In the data rows, 128 means zero.
Here are some points:
{168, 145, 173, 135, 176, 132, 114, 180}
{147, 131, 118, 112, 119, 141, 131, 120}
{155, 122, 137, 84, 80, 100, 120, 144}
{144, 148, 97, 144, 176, 195, 144, 93}
{110, 133, 99, 139, 135, 176, 147, 92}
{144, 131, 136, 118, 129, 138, 132, 125}
{152, 128, 129, 106, 116, 125, 126, 135}
{136, 130, 153, 133, 133, 125, 125, 152}
{159, 133, 129, 110, 137, 127, 122, 132}
{148, 138, 84, 127, 153, 183, 150, 86}
{131, 138, 90, 146, 163, 186, 150, 89}
{89, 126, 129, 146, 104, 126, 125, 123}
{112, 130, 117, 144, 140, 141, 130, 112}
{137, 134, 112, 142, 161, 146, 134, 113}
{148, 147, 102, 146, 189, 186, 142, 101}
{116, 144, 97, 149, 152, 198, 148, 93}
{146, 138, 161, 136, 148, 124, 116, 168}
{148, 151, 135, 155, 194, 156, 112, 135}
{69, 115, 115, 155, 106, 114, 132, 110}
{105, 119, 131, 142, 124, 91, 120, 132}
{135, 139, 140, 143, 147, 159, 115, 137}
{81, 110, 124, 152, 121, 59, 123, 127}
{148, 109, 147, 80, 74, 71, 116, 152}
{166, 127, 131, 91, 112, 130, 127, 132}
{106, 116, 121, 127, 104, 102, 126, 121}
{138, 146, 109, 151, 177, 188, 140, 106}
{146, 138, 166, 135, 148, 115, 116, 168}
{138, 128, 110, 111, 113, 156, 141, 109}
{78, 111, 86, 140, 94, 133, 152, 81}
{81, 118, 122, 155, 122, 99, 124, 110}
{167, 148, 170, 132, 174, 132, 117, 171}
{102, 129, 94, 148, 138, 163, 142, 90}
{104, 130, 100, 142, 124, 169, 144, 90}
{124, 115, 122, 96, 71, 112, 135, 123}
{180, 121, 130, 62, 93, 125, 138, 135}
{137, 113, 139, 99, 95, 90, 116, 144}
{164, 119, 142, 74, 96, 99, 124, 151}
{123, 135, 138, 144, 149, 122, 118, 133}
{142, 126, 110, 121, 125, 141, 135, 111}
{87, 117, 136, 135, 87, 116, 134, 134}
{155, 140, 117, 150, 185, 148, 127, 119}
{126, 139, 100, 149, 172, 183, 140, 94}
{134, 143, 163, 147, 158, 127, 107, 156}
{138, 120, 131, 103, 119, 98, 120, 140}
{76, 120, 119, 154, 112, 103, 124, 115}
{109, 120, 155, 136, 110, 98, 120, 154}
{166, 131, 133, 103, 129, 131, 121, 137}
{128, 143, 140, 145, 147, 159, 125, 138}
{139, 115, 162, 115, 117, 52, 97, 167}
{131, 137, 145, 149, 152, 134, 112, 145}
10 more points follow, each with its number after it:
{144, 142, 142, 136, 150, 160, 130, 138} 0
{95, 131, 88, 144, 120, 174, 150, 82} 1
{124, 124, 157, 135, 123, 104, 121, 158} 2
{174, 145, 130, 125, 177, 147, 123, 134} 3
{161, 131, 115, 99, 117, 149, 137, 117} 4
{153, 130, 133, 124, 152, 112, 118, 138} 5
{169, 144, 169, 136, 177, 132, 115, 174} 6
{112, 131, 114, 161, 169, 141, 128, 117} 7
{106, 133, 104, 154, 150, 165, 141, 101} 8
{63, 118, 99, 155, 115, 134, 135, 90} 9
Which three of these numbered points are nearest to each point below by angle, seen from the average point of the first points? Their numbers follow each, nearest first.
{134, 140, 137, 139, 136, 157, 132, 138} > 0 6 3
{112, 134, 130, 164, 163, 118, 122, 137} > 7 6 2
{108, 131, 153, 147, 129, 107, 113, 153} > 2 6 5
{81, 122, 105, 148, 113, 125, 135, 102} > 9 1 8
{175, 135, 137, 106, 147, 143, 125, 142} > 3 6 5
{164, 130, 148, 107, 130, 106, 111, 143} > 5 6 2
{105, 122, 120, 141, 126, 129, 130, 114} > 9 1 8
{154, 139, 163, 134, 160, 134, 120, 164} > 6 0 5
{98, 124, 112, 145, 124, 129, 131, 111} > 9 1 8
{122, 135, 103, 145, 155, 169, 140, 100} > 8 1 7
{142, 123, 125, 98, 96, 132, 135, 123} > 4 1 2
{162, 135, 134, 115, 147, 134, 123, 138} > 3 5 6
{120, 133, 124, 142, 146, 139, 125, 123} > 7 8 9
{193, 126, 155, 83, 133, 88, 118, 164} > 5 6 2
{177, 136, 126, 86, 124, 151, 134, 128} > 4 3 0
{179, 140, 130, 86, 117, 155, 130, 131} > 4 3 0
{151, 129, 131, 114, 133, 124, 126, 133} > 5 4 3
{118, 124, 124, 143, 150, 111, 123, 125} > 7 9 5
{87, 120, 120, 146, 114, 117, 129, 113} > 9 1 8
{123, 126, 104, 119, 113, 152, 146, 102} > 1 4 9
{129, 134, 122, 143, 150, 143, 127, 123} > 7 8 0
{152, 145, 165, 141, 171, 131, 106, 172} > 6 5 0
{174, 132, 125, 99, 125, 149, 134, 132} > 4 3 0
{138, 151, 138, 148, 161, 174, 126, 135} > 0 3 6
{110, 122, 83, 129, 114, 171, 165, 84} > 1 8 9
{135, 151, 147, 149, 174, 176, 128, 146} > 0 6 3
{140, 141, 131, 135, 151, 169, 133, 128} > 0 3 8
{108, 127, 119, 144, 148, 123, 122, 119} > 7 9 8
{138, 125, 127, 105, 105, 126, 131, 129} > 4 2 5
{167, 150, 169, 139, 177, 135, 114, 172} > 6 3 0
{173, 139, 137, 109, 152, 132, 124, 143} > 3 5 6
{109, 123, 149, 139, 117, 119, 121, 148} > 2 9 6
{145, 137, 114, 141, 172, 151, 130, 118} > 3 7 0
{157, 140, 175, 137, 162, 112, 105, 177} > 6 5 2
{130, 141, 107, 145, 159, 172, 139, 104} > 8 7 1
{120, 137, 137, 157, 166, 132, 108, 134} > 7 6 0
{97, 130, 97, 146, 127, 165, 146, 91} > 1 8 9
{129, 134, 127, 139, 147, 143, 126, 127} > 7 0 8
{126, 131, 113, 141, 158, 141, 134, 115} > 7 8 1
{104, 125, 119, 142, 125, 133, 131, 116} > 9 1 8
{147, 143, 147, 138, 160, 158, 136, 147} > 0 6 3
{159, 131, 147, 103, 130, 103, 124, 149} > 5 2 6
{160, 149, 113, 145, 191, 190, 135, 111} > 3 0 8
{48, 112, 109, 162, 93, 105, 141, 106} > 9 1 8
{119, 125, 102, 120, 109, 148, 143, 100} > 1 9 8
{105, 123, 147, 136, 109, 104, 120, 146} > 2 9 5
{86, 130, 164, 158, 132, 95, 109, 161} > 2 6 9
{165, 132, 130, 103, 126, 134, 124, 130} > 4 3 5
{135, 138, 149, 138, 144, 131, 118, 148} > 6 2 0
